In the rows, zero is written as 128.
One hidden turn or mirror swaps the rows below in pairs. Which row is each named row swapped with?
The rows were stretched afterwards, more along some directions than others.
fezir: [126 114 116 113 156 114 130 129 119 105 136 144 159 138  94 154]
depum: [151 110 119 133 140 140 146 115 129  77 148 146 124 141 142 114]
Tadef: [125 109 113  89 183  91 136 140 104 112 110 118 141 136  94 165]
mepab: [149 125 139 112 126 118 125 154 141 109 132 119 127 132 123 153]
mupip: [127 142 118 106 178 109 145 140 100 107 107 102 144 120 112 166]
mana: [139 103 109 119 170 115 171 109 115  89  77  73 122 125 115 154]
zadek: [155 101 108 101 157 125 167 126 140  76  83  92 140 119 102 156]
lefor: [146  98 124 104 165 107 134 120 138 119  69 107 124 146  97 169]
nibam: [125 123 105 110 171 112 114 121 105 109  93 110 152 136 113 147]
Kove: [136  94 127 116 166 138 133 105 127  72 132 138 148 134 122 137]
pesud: [146 101 136 126 147 120 140 130 137  84 106  95 151 159 119 150]
falor: [140 135 127 112 118 108 155 148 127  95 101  86 121 124 133 137]
vimu: [112 128  99  85 175 114 130 108 105 112  88 134 117 120 109 155]
zuz: [115  97 141 102 140 119 150 107 141 108 111 149 135 149 140 119]
Ganab: [148 107 100 113 148 130 144 125 132  94 110 134 144 150 128 119]
kef: [128 119 121 105 159  89 155 159 106 143 116  92 161 119 102 158]
Det: [158  93 117 122 137 124 164 141 131 113 107 106 134 137 119 153]
Tes: [148  78 120 101 155 119 135 118 121  87 132  95 142 136 123 144]
dizuk: [134  97 129 121 157 118 177 113 125 104 125 155 135 126 127 127]
zoso: [126 102  91  98 160 100 152 120  88 120  87  89 125 146 120 141]
Lika: [132 142 114 104 150 101 124 160 120 120 106 104 159 123  93 163]
dugob: [158 139 127 116 149 144 156 136 148  65 100 128 125 109 128 134]
kuvol: [128  76 121 104 121 107 149 120 119 105 128 112 122 161 156 113]
Rubi: [136 129  96 106 159 118 156 139 101 135 126 148 125 123 110 136]
tek: [160 106 124 117 118 135 162 135 153  65 116 131 129 136 141 124]
zefa: [127 111 138 119 151 118 154 123 126  84 121 102 159 128 125 145]
Gagef: [135  83 124 103 117 109 157 145 141 113 120 108 130 146 145 129]
tigot: [138 115  92  98 140 100 162 143 100  89 119  90 149 115 134 138]
Mozan: [121 104 125 102 137 125 123 102 136  82 134 136 121 131 154 119]
Laz: [132 124 106 116 176 122 151 114 119 125 117 126 118 125 109 147]
Pirer: [130 128 108 116 164 107 138 125 116 101 145 112 158 111 101 136]
mov: [120  87 124 107 146  88 162 132 114 119 131 107 167 153 147 128]
mevo: [122 105 115  86 163 122 142  95 121  89  79 138 117 151 128 136]
Difi: [142 111 130 131 143 126 133 123 143 115 146 147 114 134 121 141]
givul: [139 101 118  98 119 112 174 131 133  80 111 122 127 135 138 134]
rudo: [129 117  85  92 155  94 109 129 103 121 111 102 131 138  93 158]
dupot: [124 118 110  97 131 108 154 156  95 103 102  87 154 139 145 148]
Sedef: [122  75 139 100 161 101 160 113 135 106 113 114 152 149 149 132]
puv: [136  91 130 111 152 104 168 140 134  76 133 116 162 116 130 142]
rolum: [110  87 122  99 155  98 154 100 109 104 145 122 135 136 134 132]
Vitef: [146 103 119 112 143 100 149 127 132 125  83  99 127 152  99 158]
Guk: [142 118 127 109 151 138 159 147 125  83 116 142 150 115 138 144]
teg: [143 109 126 121 150 110 181 133 139  97 111 111 131 134 134 130]
lel: [137 118 105 105 159 112 184 140 107  98 110 118 148 107 127 141]
Dofa: [127 128 108  97 178 111 131 132 117 111 120 140 145 115  96 145]
Rodu: [121 100 113  91 149 105 124 122 107 109 129 131 140 132 146 125]

tigot swaps with givul
teg swaps with Det
Tes swaps with Tadef
zefa swaps with Lika

